In the rows, 128 means zero.
These are runs of 8 systems, one row a step. Runs of the same system follow the same rule from any start.
trace 1, Q_70, 9 rows:
[[ 76 156 136 147 104 134 147 149 177 115 169 132 156  97 129 136 140 145
  124  90]
 [131 107 141 181 117 106 100  86 163 100 110 120 124 104 122 161  95 119
  148 150]
 [ 77 119 162 106 129 157 115 121 123 127  93 151 155 112 121 121 137 149
  155  85]
 [134  94 166 144 155 106 117 109 120 136  89 120  91 120 110 100 124  91
  116 146]
 [136 127 120  96 170 132 128 122  82 154 122 164 127 147 132 108 132 163
  147 104]
 [138 116 127 132 151  98 153 153 135 143 164 120 101 123 129 101 146  90
   97 134]
 [148 146  88 135 138 104 130 117 122 142 166 138 136 142 137 152 113 174
  141 126]
 [109 134 132 140 105 128 148 154 173 110 170 131 137 104 127 128 136 103
  118 108]
 [128 127 126 153 120 114 106  87 145 121 118 111 141 122 119 170 107 149
  151 144]]
trace 2, Q_534 (9 x 20):
[[144 137  95 175 138 134 116  98 142 100  71 149  96 136 119 106 130 137
  143 158]
 [ 93 102 103 121 114 135 115 136  82 124  95 153 149 132 150 100 155 152
  151 117]
 [137  94 139 146 127  86 108 124  87 153 110 106 114 140 115 105 124 118
  100 147]
 [136 121 135 120 123 104 121 134 104 154 173 140 145 127 134 145  93 165
  131  93]
 [142 113 155  98 132 120 144 146 150 141 156 111 119 116 108 133 125  79
  111 116]
 [140 165 114 126 141 135 139 106 173 127 150 120 132 131 114 166 121 145
  145 131]
 [123 140 125 126 127 161 145 141 155  98 118 162 129 124 119 110 152 103
  121 127]
 [123 124 108 145 137 133 115  95 128 111  99 123 130 132 142 143 147 133
  144 167]
 [102 129 140 143 120 135 123 139  95 122 110 152 137 129 135  97 143 148
  109 117]]
trace 3, Q_208:
[[118 129 112 158 178  91 138 114 154 163 116 108  77 105 136  95 109 164
  175  92]
 [127 102  65 107 137 100 140 142 145 161 117 123 104 126 115  91 132 136
  186  91]
 [135 102  70 115 106  85 139 147 153 153 135  99 121 141  91 111 153 103
  134 136]
 [123  98  97 121  84  91 123 139 125 136 159 144 169 147  90 137 145 118
  110 138]
 [112  92 162 125 103 108 117 124 127 117 144 145 165 126  94 144 138  92
   94 146]
 [109 124 178 133 141 116 114  93 127 126 142 141 160 123 112 168 126 132
  111 138]
 [112 133 179 123 172 137 131 103 138 128 129 157 124 116 118 132 124 134
  127 108]
 [121 134 134 122 186 129 140 101 140 136 122 129 108 123 143 128 140 136
  153 129]
 [114 145 104 124 159 126 155 137 142 141 136 128 110 126 139 104 149 147
  141 112]]
trace 4, Q_70, 9 rows:
[[154 171 123 170 159 134 151 161 119 129 163 136  74 104 190  92  84 161
  125  91]
 [133 106  80 128 122 115 141 153 153 133 162  88 103  93 187 134 102 118
  190 103]
 [105 137  96 150  87  99 126 142 171 156 119  80 123 114  97 117 113 164
  152  81]
 [136  95 103 141  87 115 110 121 168 109  97 168 128 123  72 113 110 111
  157 108]
 [ 97  90 129  94 122 117 113 105 126 140  97 139 164 142  78 136 163 114
  141 140]
 [123 124 159 133 145 114 121 108 106 135 112 167 134 154  77 112 150 125
   79 147]
 [144 119 144 110 169 131 130 113  93 117 155 178 138 141 145 137 139 117
  112 151]
 [123 151 154 122 161 125 147 134 112 142 175 109 126 125 159 141 142 133
   96 138]
 [150 159 132 158 142 132 136 132 135 121 162 125 108 113 163 142  93 147
  126 118]]
trace 5, Q_913, 9 rows:
[[184  99 148 115  92 108 113 149 136 153 108  93  90 127  72 110  77  78
  111 110]
 [115 133  92  63 119 122 126 120 120 172 126 119 174 161  79 152 147 173
  159 104]
 [169 152 159  99 128 149 141 130 141 122 119 124 121 157  74 131 151  76
   65 169]
 [137 141  90 127 134 128 110  75 119 114 133 154 167 154 131 186 132 173
  157 166]
 [110 148 173 140 142 157 150 144 110  92 149 155 135 121 159 115 163  99
   68 153]
 [139 114 125 179 136 106 103  90 128 112 136 124 119 105 172 164  82 152
  164 143]
 [ 82 140 155 130 141 143 152 173 124 132 152 142 128 102 160  88 145 135
  116  81]
 [164 107 124 145 130 108 116 116 150 135 112  91  81 104 133 131  79 107
  159 121]
 [ 93 143  99 102 124 135 147 156 130 154 123 127 138 136 116  95 161 162
  144  86]]
trace 6, Q_806 (9 x 20):
[[175 179 128  50 142 252 143 159 102  95 108 139 115 128 197 137 106 120
  166 104]
 [177 191 136 160 164 163 154 124 173 115 114  33  52 116 172 145 121  92
  113 182]
 [135 213  41 170  82 174 153 164 158  92 134 126 124 136 159 117 141 178
  132 125]
 [112  91  88 159  52 132 127 166 160  86 113  68 122 101 152 119 152  55
  128 166]
 [106 144  97 155  54  99 105 139 103 155 133  58 168 138 125 153 120 186
  117 129]
 [128  95 164 108  48 157  96 170  98 115  84 132 150 123  98 107 100  99
  110  95]
 [176 115 134  71 128 130  99 104  93 167 103  72 132 152 112 173  90 134
  152 139]
 [147 181 170  90 141 186 139 148 105 135  97 133 118 153 104 104 133 138
   86 114]
 [207 136  95 113 146 143 131 119 128 112 132 134  93 149 139 142 107  97
  134 169]]
trace 7, Q_913:
[[142  83 118  88 209 142 130  62 183 102  88 214 106 127  97 135 136  87
  209 136]
 [ 62 116 109 158 202 101 148  96 127 134  86 130 112 137 132  74 234 123
  121 183]
 [158  82  82 210 131  64 116 116 124  97 129 211  95 131 116  80 117 111
  116 157]
 [ 73  40 109 121 115  71 125 144 100 134 170 151 166 109 159 115 165 102
  148 119]
 [112 101 163 180  98  59 125 132 173 143 155  88 122 104  81 127 117  97
   87 124]
 [110 112 126 104 115 113 127 117 184 133 152 173 160 117  71 150 108 139
  167  68]
 [106 119 170  89 158 145 143 110 177 126  97 109 123 120  85 132 167  71
  130 137]
 [126 148 103 156 157 118 120  71 159 120  84 160 123 147  85 130 143 164
  149 149]
 [121 102 128 118 159 140 138 128 105 105 115 199 128 138 133  92 170  97
  116 147]]
trace 8, Q_208 (9 x 20):
[[156 134  60 111 133 120 140 140 135 131 173 219 136 142 124 122 101 171
  173  76]
 [123  96 108  95 115 146 149 152 172 108 108  89 113 117 127 116 178  35
  136 159]
 [113 170  90 171  89  99 125 113 135 129 160 113 174 151 109 166 144 185
   98 159]
 [106  87 164 138 103 141 119 151 110  98 110 201 139 115 113  79 131  94
  104 103]
 [113 115 159 139 141 118  98  79 107 136  93  66 135 125 142 165 133 131
  133 175]
 [125 163 168 123 148 126 137 139 120 158 142 155 121 126 104 108  99 175
  110  67]
 [164  89 117 110 176 123 127 106 127 124 114 139  92 127 148 124 119  93
  168 148]
 [115 166 110  91 130 140 155 146 141 158 150  80 140 133 129 142 150 149
  134 112]
 [157 121 100 162 126 107 141 143 150 108 156 172 107 126 122 105 125 107
  111 137]]
trace 9, Q_733 (9 x 20):
[[121 144 152  93 127 152 120 117 110 148  99  54 137 132 136 155 137 133
  133 144]
 [165 168 122 147 135 137 128 138 114 131 122 151  98 139 127 106  89 167
  118 107]
 [151 102 106 102 145 145 129 123 109 114 117 125 114 132 162 134 137  99
  155 158]
 [125 164 105 120 110 133 137 151 112 145 136  95 140 148 124 129 147 153
  105 133]
 [163 125 114 156 119 124 124 124 133 100 148 157 120 128 136 139 104 116
  118 147]
 [113 122 128  96 102 156 123 140 126 115 126 112 157 125 138 149 144 113
  137 132]
 [141 156 150 150 118 134 125 126 138 125 122 109 116 128 112 135 112 135
  101 130]
 [143 123 129 115 137 152 117 116 123 113 110 153 131 125 138 139 111 129
  156 121]
 [125 143 137 117 132 147 135 139 117 135 108  97 114 130 136 114 143 124
  116 131]]
trace 10, Q_160:
[[170 124 129  80 159 155 105  85 120 138  90 111 119 136 136 172  90 138
  189 131]
 [130 168 137  96 157 164 147 145 114 154  77 111  99 157 100  81 163 134
  105 123]
 [147 130  63 133 154 119 132 126  81 128 132 146 116 153 179 113 142 156
  144 156]
 [100 132 123 107  89 148 146 188 108 128 150  95 149 119 163 112 162 109
  104 117]
 [149 141 102 194  98  92 126 138 138 112 169 130 119 120 137 131 103 139
   97 145]
 [119 125 146 114  84 153 119 139 150 104 143 146 164 104 127 155 101 125
  146  92]
 [170 137 151 138 129 128 122 109 163 120 108 112  97 129  89 140 101  97
  115 145]
 [124 145 127 108 136 153 111  96 119 132  88 142 144 139 111 140 118 171
  160 115]
 [149 124 137 103 158 150 137 134 107 126  99 132 102 142 127  98 152  93
  113 149]]
trace 11, Q_334:
[[129 151 128  99 200 120 154 105 134 146 216 153 142 121 175 181 120 169
  159 112]
 [139 117 111 130 127 147 166 174 197 101 128 115  71  94 136  79 143  47
  136 115]
 [108 132  78 178 114 106 115  90 154 108 161 130 160 113 166 185 116 178
  179 143]
 [ 85 113 124 120  79 161 137 181 148 107  91 162 139 109 104  65 150 103
  133  76]
 [123  83 126 178 104  81  74  75 103 125  97 111 147 129 120 162 103 151
  140 165]
 [ 91 130 164  75 142 141 137 152  96 161 118 171 150 146  85  86 162 145
  106  77]
 [184  93 145 149 151  81 103  90 119 142 113 108  87 137 106 139  91  96
  114 176]
 [115 154 127  67 181 140 162 127 121 151 178 163 153 146 131 141 164 150
  127 111]
 [174 122 121 161 126 119 139 139 174 105 135 116  79 113 121 116 112  62
  110 156]]
trace 12, Q_334, 9 rows:
[[141 114 114 130 125 161 129 128 121  69 147 137 141 118 198 161 150  77
  130 189]
 [ 70 159 140 185 105 128 149 162 136 108 167 119 143 103 169 114 159 144
   88 124]
 [124  97 158 154  92 128 102 148 110 117 131 122 121  87 166 125  67 127
  143  88]
 [ 76 101 140 101 135 121 120 124 114 161  98  73 140 114 141 125 149 139
  165 109]
 [133 135 130 146 147 102 125 114 149 162  98 117  93 129  81 100 106 159
  138  97]
 [166 112  97  85 155 135 120 107 115 138 107 159 122 152 110 135 118 133
  170 128]
 [139 137  90 126 137 120 144 124 138 127 122 136 123 159  99 112 174 113
  105 168]
 [158 141 113 146 110 122 128 131 121 108 166 167 144 141 124 145 114 137
  101 140]
 [125 114 144 110 100 149 131 151 118 107 144 124 149 123 146 137 145  87
  105 141]]
trace 13, Q_160:
[[147 118 171 135 116 167 132 154 132  82 136 151 111 102 160 119 107  69
  103 128]
 [145 154 137 150 118 121 107 108 137 146 119  65 112 114 136 164  77 166
  150 121]
 [137 155 144 113 138 171 141 149 142 118 103 175 109 125 102  88 116 129
  128  79]
 [180 116  80 106 144 124 122 113 123 137 118 100 101 142 146 147 111 119
  166 157]
 [104 156 114 106 103 152 136 160 118 143 102 114 141 147 108  99 163 149
  113 107]
 [162 114  89 155 124 116 124 131 103 105 141 158 118 140 150 120 126 114
  116 167]
 [104 130 142 107  84 146 119 149 115 129 135  91 167 119 143 155 129 136
  124 116]
 [156 146 148 168 124 120 129 129 138 114 137 150 105 128 112 118 107 121
   86 138]
 [130 132 134 107 126 150 114 112 126 122 133 129 147 119 148 169 101 147
  164 108]]
trace 14, Q_733:
[[121 102 172 166 174 120  98  82  62  88 151 217 150 123 187 150 114 150
  117 158]
 [ 74 128 184  91 135 153 151 183  78 144 173  90 148  96 206 118 150 123
  109  89]
 [171 151 151 150 161  86 134 113 143 165 199  77  94 109 155 170  59 152
  127 117]
 [149 120  70  85 122 153 146 161 169 129 148 136 111 106 147 128 100 122
  210  67]
 [141 138  82 140 113 114 139 125 183 141  93  45  92 130 100 125 147  99
  140 163]
 [136 133  66 153  86 126 104 110 136 112  90 176 148 153  79 122 123 172
  149 128]
 [115  88 141 147  99 140 113 140 106  92  76 142 129 129 123  92 163  74
   93 167]
 [111 126 169 116 122 113 102 102  74 148 129 134 176 151 105 154 133 162
   89 145]
 [145 128 182 121 147 145 141 154 104 120 156 175 111 118 143 103 105 109
   93  99]]
trace 15, Q_534:
[[115  46 157 150 142  76  97 103  86 131 130 149 130 108 148 126 113 108
  139 139]
 [ 83 124 177 118 151  88 130 119 119 179 155 102 143 116 112 133 129 162
  117  90]
 [154 117 157 137 160  97 140 124 172 139 159 149  90 108  99 120  86 107
  130  95]
 [113 131 104  88 153 132 150 116 182 140 146 127 136 118 117 150 144 126
  179 106]
 [123 140 104 146 132 124 145 123 174 118 106 144 116 141  78 100 163 112
  113 146]
 [117 110  87 147 123 119 113 100 127 100 117 173 150 135 131 138 138 145
  159 150]
 [ 87  98 149 132 118 117 118 129 101 129 109 134 147 131 116 106 165 115
  104 140]
 [130 113 155 155 142  90 107  99 106 140 133 136 130 125 126 143  99 148
  120 134]
 [111 115 166 103 147 127 138 139 125 142 148 143 132 113 132 120 122 122
  128  87]]
trace 16, Q_806, 9 rows:
[[158 151  74 172 158  95 105  70 110 136 108 200 119 167  97 128 101 213
  152 136]
 [ 81  80 135  94 166 150 147 152 108 113  93 164 116 119 152  60 199  72
  139 129]
 [155 120 103 172 174  39 130 104 113 177 180 100  91 137 135 126 111 154
  113 152]
 [ 91 135 130 103 120 151 159 188 127 118 169 197 153 113 139  88 144 136
  123  61]
 [151  81 147 130 147  75 126 102 175 137 169  95 110 102 121 170  96  73
  145 144]
 [ 77 182 140 122 130 149 136 116 149 136 141 152 172 131 104 146 145 199
  128  87]
 [146  78 154 150 126 123 109 100 160  91  90 165 110 112  95 124 113  66
  133 153]
 [100 143  93 117 161 119 123  88 101 154 111 118 150 152 139 148 162 191
  160 145]
 [121 111 166 162 135 124 128 147 111 111  97 165  97 122 114  63 138  95
   81 126]]

Name the system that made each run.
trace 17, 2 rows:
[[154  69  63  91 111 104 121 121 107 116 168 142 166 147 148 170 151  89
  156 176]
 [ 93 174 155 133  96 114 138 148 128 150 162  98 174 143  92 144 154 161
   61 123]]
  Q_70
trace 18, 2 rows:
[[126 132 115 111 133 178 142 135 143  66 192 189 161  98 207 175 121 116
  168 119]
 [ 84 144 188 188 152 130 129  94 176 105 130  67 115  73 174 162 127 121
  132 152]]
  Q_806
trace 19, 2 rows:
[[136 151  82 156 117  89 103  99  81 160 149  80 152 150 160 175 110 213
  138 155]
 [109 148 173 105 113 181 155 190 128  96 153 189 144 117 129  88 152  93
   77  90]]
  Q_160
trace 20, 2 rows:
[[176 136 163 118 202 153 119  97 100 148  98 108  65 114 176 128  68 143
  169 112]
 [129 169 120  78 172 161 162 164 119 177 107  91  84 131 143  77 134 157
  152  67]]
  Q_160
trace 21:
[[107 107 168  81 113 139 100  78 162 143  80  83 164 128  67 182 125 120
  162 128]
 [115 181 178 119 166 157 135  97 142 134  87 168 135 156  55 117 156 155
   90 127]]
  Q_913
trace 22 (2 x 20):
[[162  42 148 113 137 116  68  69 101 130  38 117 101 121 116 139  74  99
  193 142]
 [145 180 161  53 143 140 137 126 136 201 116  66 127 157  57 148 115 168
  121  82]]
  Q_208
trace 23 (2 x 20):
[[165 106 127 104 136 128 120 137 150 169  81  82  63 108 110  99  67 117
  189  73]
 [165 115  64  93 148 110 126 117 129 173  69 105  88 165  79  96 133 136
  173 130]]
  Q_733
trace 24, 2 rows:
[[180  60 155 119 169 132 105 119  65 116  85 153  76 123 168  95  98  71
  141 153]
 [ 92 122  97 148 154  61 129 131  66 190 150  95 128 141 157 103 152 201
  124 123]]
  Q_913
trace 25, 2 rows:
[[ 67 102 136 147 115 120 107 131  73 133 106 128 155 117 168 106 145 169
  137 111]
 [122  97 151 140 127  89 114 146  93 169 103 109  98 123 105  76 108 134
  115  96]]
  Q_334
trace 26:
[[ 77  66 112  91 113 129 120 143 132 130  91 156 151 111 115  93 154 114
  187  82]
 [122  85 140 148 135  65 108 104 107 165  93 111 113 146  68 100 141 120
  100 152]]
  Q_70
trace 27 (2 x 20):
[[ 99  63 150 165 118  88  89 121  41 131 108 161 142 130 151  93 130 142
  108 139]
 [131  82 153 106 157 103 108 137  48 168 134 140 114 123 165 102  93 150
  145  87]]
  Q_806
trace 28, 2 rows:
[[137 146 214 159  81 139  86 128  82 142 104  45 127 110 146 155  56 153
   90 117]
 [172 155 196  85 123 182 121 152 108 142 122 116 104 109 141 136  42 138
  138  57]]
  Q_534
trace 29:
[[149 162  92 178  82 132 134 174 128 122 123  89  94 119 152  96 108 143
  109 122]
 [168  87  85 127  95 117  94 107 109 114 117 124 141 135 142 165  97 119
  164 162]]
  Q_733
trace 30, 2 rows:
[[162 109  81  76 148 168 130 133 150 124  71 188  96 132 106  89 111 119
  209  78]
 [107 108 100 101 147 128 131 130  95 153  54  73 109 159 122  82 203 102
  127 174]]
  Q_913
trace 31, 2 rows:
[[172 137  87 145 150 140 129 107 148 103 101 170  94 139 121 120 118 127
  154 147]
 [111 147  99  90 116 166 139 150 117 130  97 105 142 144 132 112 170 133
  136 130]]
  Q_208
trace 32, 2 rows:
[[185 109 136 169  88  95 104 131 149 125 148 128 103 107 106 141  39 116
  131 107]
 [159 137 153  74 109 151 114 123 149 142 111 145 142 134  65 154  78 138
  150  76]]
  Q_160
trace 33:
[[100 134 172 125 201  93 154 120 101 156 181 183 136 144 119 109 164 144
   72 125]
 [176 100 121 143 185  76 139  95 157 130 191 139  93 116 142 159  97  94
  143 155]]
  Q_913
trace 34, 2 rows:
[[112 142 158 201 135 122 152 162 150 103 141 148  83  91 151  69 125 109
   88 106]
 [107 103 104 145 132 125 117 106 154 122 116  83 119  85 181 157 108 142
  208 117]]
  Q_534
trace 35:
[[220 132 159  71 200 140 137 119  89 163 163  85  67 133 182 158  73  93
  135 143]
 [135 194  85  91 186 152 195 154 174 147 182  61  95 130 176 141 173 120
  140 136]]
  Q_334
trace 36 (2 x 20):
[[134 193  72 129 226 161 178  99 202 127 118 109  67 125 163 125 161 146
  189 144]
 [137 150  35 168 143 165 160 160 149  76  91 156  74 129 177  57 177 109
  150 156]]
  Q_913
